One hidden turn or mirror swaps the rows below in pairs. Which row is each named row swapped with?
The rows were stretched afterwards, more along some directions than others.
seka: [ 24  13  21 -14  -8 -12 -61 -37  -5  -7  16   5 -10  -6   6  13 -12]
zag: [ 14  10   0  -7 -19 -10   4 -11  -4  -3   5   6  -7  10  -7 -10   3]
gada: [  7  14   0  -4   1 -27  -6 -34 -27   3  47  -2  14  -9   6   7  21]
Ras: [ 20   7   4   2  -4 -32  -4 -28 -22  -8  12  -3  22 -13  -8  -1   6]
satun: [ 25 -20 -11  -6   4 -32 -29 -22 -47  -8  32   9  10 -11  28  14   2]
lefif: [ 21  10   1   0  -3 -26  -1 -24 -18  -2   9  -5  18 -15 -11  -6   4]
divub: [ 13  -4   3  -7  16 -23   8 -38 -18  11  22  14  30   8  20   3  -2]
vuvup: [  1  22  -7   5  10 -25 -11 -36 -17   5  36  -6  13  -6  -3   1  18]
les: [ 20   2  17 -27 -23 -36 -45 -13 -19 -20  38   0   0   7   6  -8  12]
nadol: [ 31  14  27 -30  -9  -5 -38 -33 -19  -6  13 -11  -4 -10  -5   3   2]
Gikar: [ 20   7  23  -9  -7 -11 -45 -32 -10 -16  11  -9   1  -4   6  10  -9]
vagul: [ 27   2   7 -27 -19 -33 -43  -6 -19 -13  28   8   0   6  10  -7  10]
bega: [ 15  -4   7  -6  24 -21  12 -38 -22   9  20  15  28   6  25  -4  -1]
Vek: [ 11   7   7  -9 -16  -1   5 -17   5  -3   9   5 -13  10   4 -16  -8]
lenuk: [ 38  16  -4  20 -18 -20 -37 -36  11  -5  32  -3   1   4  16  17  -6]
naka: [ 14   4  -1  -8 -13   3  10  -4  -1   1  -4   6  -9   5   9 -13  -5]
rok: [ 30  12   8 -12  -2 -10 -41 -30   1  -9   9  -6  -7  -4   7  18  -4]
kig: [ 23 -16  -5  -4   1 -37 -33 -25 -43 -13  33   6   1 -13  33  13  -3]
koruk: [ 12  -2   0   7  21 -25   1 -37 -11   9  22  22  30   9  23   8  -2]
Vili: [ 17  12  -3  -2  -9 -33 -54 -13 -11  -5  50  -2   4   4  11   9  10]
dibop: [ 37  12  -5  16 -17 -20 -31 -33  14  -2  29   4   0   5  17  14  -7]
muru: [ 18  -7  16 -14 -17 -39 -62  -8 -27 -22  34  18  -5   0  23   3  -1]
lav: [  5  11   0  -4   2 -20  -3 -24 -36  -1  39  -4   9 -16   2  -5  14]
sufe: [ 35  18  21 -25   0  -8 -39 -41 -17  -5  10  -4   1  -9   3   3   4]
kam: [ 12   4   3 -18 -28  -7   1 -13   2  -7   4   1 -19   6  -1  -7  -5]
bem: [ 17  12   2 -12 -16 -38 -51 -10 -24 -12  55   1 -12   0  18   2  -7]
rudor: [  3  13  -7  -7   1 -15   1 -33 -27   6  34  -2  12  -9   8  -4  14]
Bulu: [ 33  23  18 -13  -5  -6 -41 -28 -18  -4  22  -5 -20  -9   7  11 -18]
zopem: [ 26   9  18 -12 -13  -3 -46 -23  -7 -17   2 -10 -20  -6  10   2 -11]
sel: [ 22 -13 -11  -4  -5 -37 -39 -20 -40 -11  36   1  -1  -8  28  16  -5]
Malav: [ 16  12  19 -12  -1 -40 -50 -14 -10  -4  29  -1   0   4   0   1   6]
gobe: [ 14   2  16  -2  11 -41 -42 -15 -22  -2  40  24  -3  -6  26   4  -5]
zigud: [ 12   3   7  -5 -14 -40 -53 -12 -17 -17  43  -2  13   4   6  10   7]
sop: [ 18  10  24 -13   5  -7 -38 -32  -1   2   4  10 -24 -14  16   2 -28]
Kez: [ 37   7  -3  19 -24 -19 -31 -35  15 -16  24   4   2   5  21   3  -3]
sude: [ 21  15  27 -22   7  -5 -39 -34  -7   6   5 -10  -7 -10   6   2  -9]
Vaf: [ 13  -1   0   6  -3 -29  -9 -23 -21 -10   7   4  17 -17   3  -1  -1]
paf: [ 23   2  -2  -2 -16 -36 -44 -10 -10 -22  42   0   7  -3  26   5  13]

rudor is swapped with zag
muru is swapped with seka
koruk is swapped with Vaf
lefif is swapped with bega

One hidden turn or mirror swaps the rows below in pairs. Which row is each named row swapped with?
The rows were stretched afterwards, more along some directions than others.
gata: [  4 -67 -30  13  18 -19 -30   0 -23 -21  28  34  14  51 -20 -42  48  28
   8 -22]
Zumi: [  9 -21  -6  -4  17  -6 -41 -12 -25  10  15   6  24  27 -15   5  46   4
   9 -12]
Budo: [ -6 -34  -1 -18  31   3 -28   3  -9  -8   9  -1  16  24  12  -3  21  25
 -14  -7]
zale: [ 30 -17   1  38  -8 -17 -22  33   1  29  52  39  13  30  18 -21  47  15
  15 -16]
pake: [-13  18 -26  16   1 -19 -20  31 -45  -4  30  -8 -14  18 -28  12  -3 -20
   3  39]
vozo: [  3  -3 -35 -27  -5 -23 -39  28 -51   8  11  -7   5  64 -19 -26  -5   5
   9   8]
duz: [  0  -7 -32   3   5  -5 -39  34 -14   4  35   0   9   3 -31   7  10   8
   3  31]
zorel: [ 15 -20   3  27  17 -31  13  -9  -5   2  -3   8   2   1  -8 -28  21  11
  10 -26]
Lif: [ 10 -24 -40 -10  -3  -3 -20  21 -29  21  61  32  33  20  -8  -7  22  43
  30   5]
fesa: [ 11 -38 -23   8 -42 -43 -31  25 -23  17  43  19  -2  57 -14 -15  50   6
  33 -42]
Dala: [  8   9 -20  20 -25  17 -17  34  26  13   7  11   5 -20  39 -17  26 -27
  29  11]
nov: [ -6 -12   1  -1 -37 -18 -18   9 -19   2  49  22  26  25  -5 -46   9  10
  47   7]
zope: [-13 -16 -36  -5 -17 -44 -25  28 -64   9  45   8   3  20  12 -25   6   9
  26   2]
Gil: [  7 -29 -20   7  -6 -17 -20 -22 -35  -3  69  19  10   4 -24   5  38  25
  12  -8]
Bedid: [ 30 -32  -4  23  -4  14  -8   6  46   3  14  33  14  11 -31 -25  46  -2
   5  -8]
Zaku: [-12  -6  -8  -2 -16   7 -18  -2  -9   4  13  -3  35 -12  12  -5   1  -3
  28  26]
tora: [  6  -1 -33  23 -13 -16 -38  11  -6  -1  38  18  18  19 -44  -7  22   7
  17  25]
Gute: [ 25 -19 -17   0 -29  10 -18  51  -2  35  49  40   3  39  24 -44  38   7
  35 -36]
vud: [  4 -10 -37  33  -2 -20 -46  10 -68  34  33 -17   1  10  -3  19  29  -2
  -1 -19]
Bebu: [-10 -21 -39 -12 -27 -22 -20  53 -33  23  72  34   3  22 -11 -13  27  -5
  44   4]
ver: [ 15 -10 -34 -15  12 -25 -19  23 -33  19 -26   0  27  37   1 -24  -3   7
   8  22]
Bogep: [  8 -25 -27   0 -22   2 -29  22 -12  21  70  28   9  46 -23 -27  34  37
  46 -17]
vod: [ 16 -16   4 -23  -2 -10   4  30 -11  -1  28  36  18  20  13 -33  -8  14
  32  38]
ritez: [ 17 -13 -23 -22 -20 -20 -14  42 -44   2  16   4  -9  42  30 -16   9  -9
 -16  -9]
Nunag: [ -6 -25 -52   4  34  -7 -17  13 -37  17 -10   4  22  41  -1  14  25  -7
 -11  21]
dola: [  6  -7  -6  30 -14 -25  -6  38 -34  23  60  26 -20  28  34 -18  24 -14
  14 -32]
saze: [ 36 -17  13  42 -22 -11 -23  -9 -11  47  23  -5   9   6  -5  -7  40   8
   6 -54]
roz: [ 26  -6  -3  21   9   4 -24  40   3  18  25  16  12   2 -10   7  21  -5
 -21   1]
vesuz: [  0 -33 -55  16  28 -24   8  -1   2  -9   7  34   8  21 -33 -31  42  11
  44  -3]
biku: [  5 -13  -7  -8  -1  12  10  44   1   5  26  47   1  10  22 -31  22 -25
  38  20]
gik: [-10 -29 -18  -1   5   0 -14  25 -10  17  19  -2 -14  47  13 -22  25   8
   8   1]
Rez: [ -1 -38 -15 -11  12  -4  12 -10 -16  12  16  26  18  38 -37 -50  27  28
  35 -25]
podu: [  8  -8  -5   0 -24 -12 -25  39 -17   2   0   9  -9  29  29 -39  20 -27
  12  -1]
Vol: [-13 -37 -19 -21   2 -14 -34   7 -73   4  33   4   9  68 -14   1  19  14
  -9 -12]
lito: [-20 -19 -45  10  -7  -9   5   1  -1  -8  40  13  14  -6  -6  -8   6  -1
  23  24]
zenut: [ 22 -23 -17 -16 -20 -19 -46  42 -57   5  64  15   3  46 -44  12  34  21
  -1 -33]
dopa: [ 20 -29 -14  -4  -8 -20 -27  21 -22  -1  46  15  17  -1 -42  11  29  34
  -1  -4]
Lokal: [ 16 -35  -6  31  30 -18 -21  15 -32  -4  29  19   0  33  -1 -36  34  17
  -6 -24]
gagov: [ 41  -4 -10  13 -25  -7  24  -4   5  15  18  27   8   6 -17 -26  34  -8
  11 -24]
zabud: [ 28 -17  15  16   5 -29 -46   5   4  -6  21   6  25  15 -48 -11  27  29
   5 -10]
Gige: [ 23 -30 -24  26   5 -25  10 -26   3   4  24  22  24  18 -46 -29  56  24
  28 -47]
duge: [ 30  -4 -32  -6 -26 -29 -25  64 -38  21  29  10 -20  51 -21 -10  35 -15
  15 -36]
zedus: [-10   0 -50 -21  11 -10  -6  44 -48   3  22  21  -2   7   2 -21  -4   0
  15   8]
Piru: [ -1 -22 -31   9  -6 -29  -4 -10 -51   2  29  14  -4   3 -19 -37  16   4
  29  -2]
Zutir: [ 10 -22  40  18 -15 -14 -27  19  14 -10  37  28  13   2  32 -35  27  -9
  12  -7]
Bon: [ 29 -44  16  21 -19  -6 -46   2 -30  32  52  25  33  67  -6 -29  52  37
   6 -58]
venez: [  6 -53 -13  29  -7   0   8 -19   1 -26  41  39  22  11 -18 -33  17   5
 -10  -2]
Tibi: [ 33 -34   2   6 -50   8 -20   1  -3  48  32  23  18  28  12 -27  46  17
  21 -55]
Vogem: [  9 -50  21   2 -20 -13   2  24  13  -3  53  52  10  19   1 -42  45  -5
  37 -35]
nagu: [ 11  -3 -17  37   0 -25 -33  17 -49  25   0  -1  20 -12   5  20  25 -15
  -3   4]

Bogep is swapped with roz
tora is swapped with zale
Tibi is swapped with dopa
Gige is swapped with Zumi
Gil is swapped with gagov
Lokal is swapped with vozo

